In the rows, 128 means zero.
The rows of T fall into 3 groups, which share some directions, and each row is roughly a mix of its group's hidden directions.
T:
[[115 111  97  77 164 115 141 143 169 110]
 [ 85 131 137 122 143 111 120 126 193 160]
 [ 77 109 148  98  98 164 112 106 131 153]
 [144 156 142 143  90 122  83 176 151 127]
 [ 99 115 164 177 141 114 104 120 171 143]
 [158 115  86 105 134 134 125 122 121  63]
 [159 147 142 129  68 128 162 143 163 139]
 [125 129 110 103 162 135 142 118 176 183]
 [104 144 131 170 170 167 105 114 157 110]
 [137 109 126  90  99 132 174 163 123  87]
 [139 158 150 147  82 106  75 150 129 131]
 [121 156  87 115 154 165 119  99 175 133]
 [113 108 118  97 172 116 178 104 105 148]
 [120 105 123 137 135 143 153  53 109 112]
 [116 159  71 149 105 167 148 121 130 106]
 [111 113 116 101 200 119 107 124 102 132]
 [ 61 102 128 131 137 122 145 124 132 175]
 [123 131 152 141 126 104  88  62 106 123]
 [ 91 117 162 147 146 120 124 166 109  77]
 [136 141 111 117 131 137 114 211 133 133]
 [ 95  96 154 141 174 110 126 159 152  98]
 [127 158  80 157 122 169 109  93 120 109]
 [ 85 101 184 145 130 102 123 115 130 159]
 [144 148 148 195 149  91 117 113 126 122]
 [143 130 131 191 128 151  93  90 139 108]
 [103 137 101  92 172 142 137 130 180 142]
 [150 150 124 142  60 140 127 170 122 127]
 [103 116 120 120 195 143 133 146 162 103]
 [136 155 153 126 125  95  72 166 152 141]
 [166 154 156 167 137 118  81 100 125 118]
 [136 149 183 130 124 113  93 132 156 173]
 [ 87  99 139 119 142 145  89  84 113 159]
 [ 97 104  68 117 158 151 126 105 105 137]
 [117 134 112  99 140 104 136 166  69 158]
 [100 128 137 114 185  91  88 135 112 143]
 [135 164 157 104  79 153 120 148 164 146]
 [104 122 185 134  81 148 108  99 127 117]
 [141 149 127 134  60 123 157 164 114 144]
 [189 118 122  81 139 131 113 141 113  95]
 [158 133  86 104 111 154 151 142 117  76]
 [123 133 126 175  95 157  86 144 148  94]
 [136 110 153 133 116 113 140 162  66  92]
 [155 141  69 127 127 158 135 122 111  82]
 [126 124 114  86 128 106 144 124 169 186]
 [128 127 132 142 159 140  55 125 147 100]
 [103 137 131 133 155 126  93 113 145 196]
 [151 136 120 132  61 143 170 123 104 131]
 [ 89 130 132  88  83 166 139 139 150 152]
 [160 136  96 102 156 157 153 114 133 179]
 [ 93 153 102 124 108 177 107 107 145 163]
 [163 154 167 105 108  86 117 114 153 155]
 [132 154  92 183 144 102 166 144 133 117]
 [135 119 115  84 163 108 132 165 144 176]
 [102  95 140 110 163 103 137 169 136  85]
 [160 131 117 102 114 132 117  93  62 129]
 [151 116 155 161 159 146 147 132 106 184]
 [122 152 151 114 120  78 133 174 142 168]
 [ 90  99 112 124 197 133 138 111 119 122]
 [143 134 160  89 133 108 123 167 158 174]
 [180  85 123 124 142 119 148 143  86 104]
 [139 103 150 102 118  95 160 167  84 143]
 [135 117 124 110 126 135 207 123 154 143]
 [153 114 123 120 134 150 122  55 104 107]
 [154 133 123 142  78 150 111  86  91 107]
 [168 138 133 175 107 152 117  93 103 157]
 [ 99 137 144 135 169 142 137 131 165 185]
 [ 96 126 127 177 109 109 182 134 125 101]
 [103 138 123 124 153 134  94 116 146 197]
 [174 132 127 135  75 164 135  98 140 105]
 [114 140 135 126 105 105 177 179 148 159]
 [145 114 151 183 172 152 125 116 134 161]
 [183 137 129  85 137 148  80 124 124 121]
 [160 125 147 146 132  82 167 161 126  92]
 [171 128 137  61 124 134 118 162 140 132]
 [116 165 111 133 162 177 128 107 154 164]
 [148 153 135 150  54 129 108 142 114 125]
 [181 107  84  93 140 134 146 124 110 104]
 [ 96 136 173 148 105 105 125 133 139 184]
 [175 136 130 168 125 161 128 101  93 156]
 [134 139 144 126 124 101  75  85  83 130]
 [129 169  91 123 140 175 120  93 155 148]
 [ 99 100 174 142 144  80 146 140 132 157]
 [142 143 150 124 149 110  52 127 146 122]
 [101 137 101  98 172 143 132 126 184 135]]

One row of each group comes first, with its name. Which group is each row after those in?
[125 134 128 156  58 131 159 110 100 128] -> C
[140 158  75  74 117 147 138 110 139 136] -> L
[171 141 150 141 116 143  86  97 112  86] -> A

[ 86 124 117 194 135 118 143  96 114 120] -> A
[ 93 160 138 144 156 158 124 119 163 175] -> L
[ 91 118 125  88 173 121 147 168 144 106] -> L
[104  96 131 115 186 115 137 155 165 109] -> L
[ 84 118 152 141 174  96 125 113 168 136] -> C
[190 129 127  96 165 104 109 153 129 131] -> A
[188 110  96 122 153 153 145 119  96 114] -> L
[166 128 148 161 128 149 142 123  79 170] -> L
